In the rows, 128 means zero.
Each path below is one point turned by a fixed rotation once a step. After each direction that follows a path, write how fast that rotation turns it, in degrees a step (0 if it stays still).
Each turn is a multiple of 5 degrees from 10 to 175, or 0.
Each row of a path follows its step; steps can be skipped.
path 1
step 5: 126 102 140 123 140 125 141 90 139 161 146 114 135 98 130 131 115 120
 146 102 98 111 137 105 125 123 104 140 128 138 122 134 134 153 137 139
 153 125 126 123 127 125 138 108 121 144 147 141 130 92 170 167 141 141
 130 117 155 135 115 94 139 138 135 133 131 137 149 125 144 143 132 143
 130 144 157 138
step 7: 136 127 112 137 121 103 158 115 137 82 130 128 139 135 134 118 127 100
 107 156 112 154 152 109 101 138 95 100 134 119 93 112 129 130 170 127
 118 144 119 145 107 119 143 131 121 130 112 115 112 141 114 110 119 146
 137 102 143 117 138 126 144 158 127 143 113 123 121 130 120 110 121 142
 150 130 118 113
step 12: 139 136 132 136 128 103 100 126 115 122 134 159 162 156 152 117 122 124
 106 113 113 115 144 109 158 113 112 110 88 130 124 163 97 118 145 139
 144 132 136 129 130 104 145 132 125 154 141 131 125 114 157 129 106 129
 144 122 111 136 138 131 107 121 114 115 127 143 136 94 110 130 162 135
 126 115 117 131
step 13: 157 138 115 115 177 125 125 126 130 119 145 120 140 127 137 118 167 131
 110 164 122 145 127 148 131 150 172 147 157 118 144 123 107 132 116 125
 104 122 126 134 138 111 122 143 158 137 113 160 146 138 140 143 141 120
 134 99 144 133 98 124 135 140 132 124 114 126 123 135 138 129 118 110
 102 151 133 133
step 14: 146 138 151 139 132 130 141 122 84 96 83 128 138 114 115 142 125 103 135
 89 145 127 134 115 142 127 117 144 120 107 106 121 152 135 114 132 116
 103 119 102 117 113 126 116 127 139 115 109 126 136 124 140 98 102 114
 148 117 124 146 102 134 133 132 136 100 119 123 158 142 114 102 142 122
 113 140 121
step 15: 103 113 153 138 125 119 116 128 146 153 117 135 112 137 153 102 118 141
 124 119 153 155 144 155 162 156 142 119 123 121 129 130 117 129 143 107
 117 162 125 129 132 118 86 136 115 111 141 121 110 154 112 143 155 144
 101 145 120 142 140 122 154 134 128 107 134 135 129 93 104 116 140 140
 128 110 127 117
step 17: 107 124 116 123 130 117 115 158 114 116 132 129 113 111 136 168 101 117
 115 123 138 96 102 120 131 86 115 118 119 117 128 146 155 136 125 105
 152 135 123 130 115 116 125 146 125 92 134 144 151 122 157 114 149 120
 111 167 150 125 101 131 120 145 129 153 121 133 115 131 144 120 154 135
 109 107 121 132
step 20: 113 135 143 127 138 104 132 107 112 167 129 110 153 119 145 125 130 135
 102 127 127 158 124 148 122 129 105 147 129 152 111 109 153 125 135 112
 144 116 140 175 138 145 148 146 132 124 112 130 149 126 139 143 126 109
 132 146 138 130 148 171 157 122 128 148 124 153 102 116 136 101 106 116
 118 142 124 125
step 21: 92 117 138 147 103 155 107 135 128 132 141 123 145 144 123 133 145 110
 129 125 151 111 137 96 116 138 135 119 134 150 137 153 134 121 94 135
 130 112 118 91 132 154 134 120 171 132 118 104 120 137 124 130 114 142
 124 99 124 138 139 111 149 143 128 104 158 147 141 128 125 147 98 132
 107 123 130 102
step 22: 154 144 123 129 142 129 155 146 115 144 117 133 120 100 138 118 129 143
 156 164 140 129 119 114 90 140 114 152 124 138 126 117 107 141 126 128
 151 157 147 115 124 144 109 147 132 122 109 111 122 141 134 129 149 151
 140 161 107 138 127 107 132 147 115 119 134 120 138 154 115 106 168 137
 151 128 120 157
Directions:
125 125 137 126 134 126 130 126 128 131 131 136 132 126 126 128 135 127
 136 129 134 121 124 132 132 128 126 125 125 122 129 139 130 131 126 125
 123 133 129 129 126 126 135 132 126 120 127 122 129 125 127 126 130 132
 128 127 129 131 124 126 119 129 125 125 128 133 123 130 126 137 125 134
 126 120 125 125 => 160
129 125 130 125 118 129 130 126 127 123 139 128 130 126 134 125 135 130
 126 127 128 131 134 129 132 135 123 124 134 134 123 131 129 129 128 129
 133 126 130 128 130 122 121 127 127 119 125 134 124 129 130 133 128 129
 130 128 131 127 129 130 125 133 124 135 125 129 125 118 120 133 128 124
 128 128 131 119 => 135
122 126 124 120 128 136 127 130 121 129 128 122 129 134 129 127 125 124
 125 121 122 131 130 124 131 128 130 129 127 136 138 135 129 123 131 131
 123 123 127 132 129 121 131 130 127 123 130 126 128 134 125 122 133 134
 132 129 124 133 134 128 129 125 127 124 126 129 122 123 125 121 127 137
 126 126 129 131 => 125
128 125 131 128 130 136 127 124 132 129 124 125 129 139 132 133 128 126
 135 131 127 131 128 132 124 135 128 130 127 126 127 127 127 132 128 122
 135 131 127 118 132 129 133 118 128 124 127 129 130 133 124 132 126 127
 126 139 124 128 130 127 128 130 126 129 136 134 123 127 125 120 122 126
 124 128 124 124 => 60
127 127 135 130 126 131 128 122 128 127 129 138 125 124 129 123 129 135
 127 126 123 131 125 135 122 128 129 128 122 130 124 131 128 125 134 125
 133 128 131 128 127 120 133 130 126 132 136 130 128 125 128 129 132 131
 133 123 129 126 130 130 132 116 126 127 134 125 126 128 133 125 132 124
 115 131 126 124 => 95
128 126 118 130 128 124 133 130 129 132 123 124 120 118 131 127 128 125
 132 124 133 128 123 125 129 130 122 131 134 133 130 138 130 128 124 122
 132 130 132 132 127 135 132 129 130 127 125 134 119 131 128 129 121 132
 126 123 127 124 130 132 132 127 125 132 139 128 125 127 131 127 127 132
 124 127 128 130 => 20
126 133 126 120 124 132 132 124 128 130 127 131 121 128 130 130 129 129
 128 128 133 129 137 129 127 134 123 122 124 117 130 125 121 128 129 131
 131 135 126 134 134 129 130 134 120 123 121 129 123 130 125 122 120 125
 128 129 128 124 131 127 132 120 132 124 123 131 134 128 132 125 127 128
 128 125 134 127 => 90
